[[  5  26  31]
 [-14 -38 -18]
 [ -3  -6  56]
 [ 69  -8 -14]]
->
[  5 -38  56]

[[ 13  -3  47  30   7]
 [ -4 -26 -23  51 -40]
 [ 27  10  55 -27  49]
 [ 21  60 -34 -54 -28]]
->
[ 13 -26  55 -54]

[[-31 -75]
 [ 20 -16]
 [-46  14]
 [ 20 -16]
 [  1  75]]
->
[-31 -16]

[[-45 -11  35]
 [-21 -43  39]
 [-24   1  25]
 [ 67  34 -17]
 [-42  -7  23]]
->
[-45 -43  25]

[[-63  -1]
 [ 35  19]]
->
[-63  19]

[[  2  -1   2  62  37]
 [-22   5  12  22 -69]
 [-12  43  -3 -37  56]]
->
[ 2  5 -3]

[[ -5  62]
 [ -5  34]
 [ -3   3]
 [ 13  -1]
 [ 25 -11]]
->
[-5 34]
---
[[ 14  41  -8  -5]
 [ 20  40  -7  -4]
 [ 12  34  -9  -7]
 [ 18  40  -7  -4]
 [ 64  59  50 -19]
 [-55 -39 -61  28]
 [-58 -44 -54   5]
 [-37 -60  -4  63]
 [ 23  43  29  -6]
 [-26 -43 -29   1]
 [ 18  32  40  23]]
->
[[ 14  41  -8  -5]
 [ 12  34  -9  -7]
 [ 64  59  50 -19]
 [-58 -44 -54   5]
 [ 23  43  29  -6]
 [ 18  32  40  23]]

[[ 11  11  -4   9   2  -6   7   2 -11   5]
 [ -4  -3  27 -22 -29  30 -46 -55  45 -14]
 [-18 -41  37  -3 -35  39   5 -38  35 -14]
 [ 11 -25  42  15 -24  45  27 -30  39  -2]
 [ 18 -49 -20  33 -57  -4  32 -50  11  38]
 [  7   6  20   0   5  25  -3   8  17  -9]]
->
[[ 11  11  -4   9   2  -6   7   2 -11   5]
 [-18 -41  37  -3 -35  39   5 -38  35 -14]
 [ 18 -49 -20  33 -57  -4  32 -50  11  38]]

[[-71  15  41 -51  42  61 -72  -9 -15  72]
 [ 51  24  68  61 -23  -2  51  41 -47  21]
 [ 61 -24   2 -55 -70 -10 -45  20   2  11]
 [ 47  58  -8 -77  51 -20 -22  65 -20  38]]
->
[[-71  15  41 -51  42  61 -72  -9 -15  72]
 [ 61 -24   2 -55 -70 -10 -45  20   2  11]]

[[-18  12]
 [ 17  -1]
 [-26  30]
 [  9  20]
 [-14 -78]]
->
[[-18  12]
 [-26  30]
 [-14 -78]]

[[ 18  -6]
 [  8  10]
 [  1  -8]
 [ -3  15]
 [ 61 -29]]
->
[[ 18  -6]
 [  1  -8]
 [ 61 -29]]

[[-21 -65  31  28 -35   5  20   7]
 [ -2  18 -26  25   0 -48 -11   0]]
->
[[-21 -65  31  28 -35   5  20   7]]

[[-67  -2  12 -69]
 [-69   1  12 -73]
 [-71   3  12 -77]
 [-59 -11  13 -50]
 [-62  -7  13 -58]
 [-65  -3  12 -66]
 [-64  -5  13 -61]]
->
[[-67  -2  12 -69]
 [-71   3  12 -77]
 [-62  -7  13 -58]
 [-64  -5  13 -61]]

[[-37 -59  60  63 -55 -57 -45  66  59 -51 -25 -50]
 [-44 -60  62  61 -58 -58 -51  69  53 -55 -37 -52]
 [-43 -60  61  62 -58 -57 -51  68  55 -55 -36 -51]
 [-44 -60  61  61 -58 -57 -52  67  55 -55 -39 -51]]
->
[[-37 -59  60  63 -55 -57 -45  66  59 -51 -25 -50]
 [-43 -60  61  62 -58 -57 -51  68  55 -55 -36 -51]]

[[ 16 -51  45 -54  15 -31   8]
 [ 23  19  16  40  10 -22   8]
 [ 45   2  13  38  35 -27  30]
 [  7  50  -6 -60 -39 -33 -43]
 [ 18 -62 -61  23  24  54 -27]
 [-31  -8  23  25  58 -63   6]
 [ 27  32  61 -60  34 -37 -28]]
->
[[ 16 -51  45 -54  15 -31   8]
 [ 45   2  13  38  35 -27  30]
 [ 18 -62 -61  23  24  54 -27]
 [ 27  32  61 -60  34 -37 -28]]
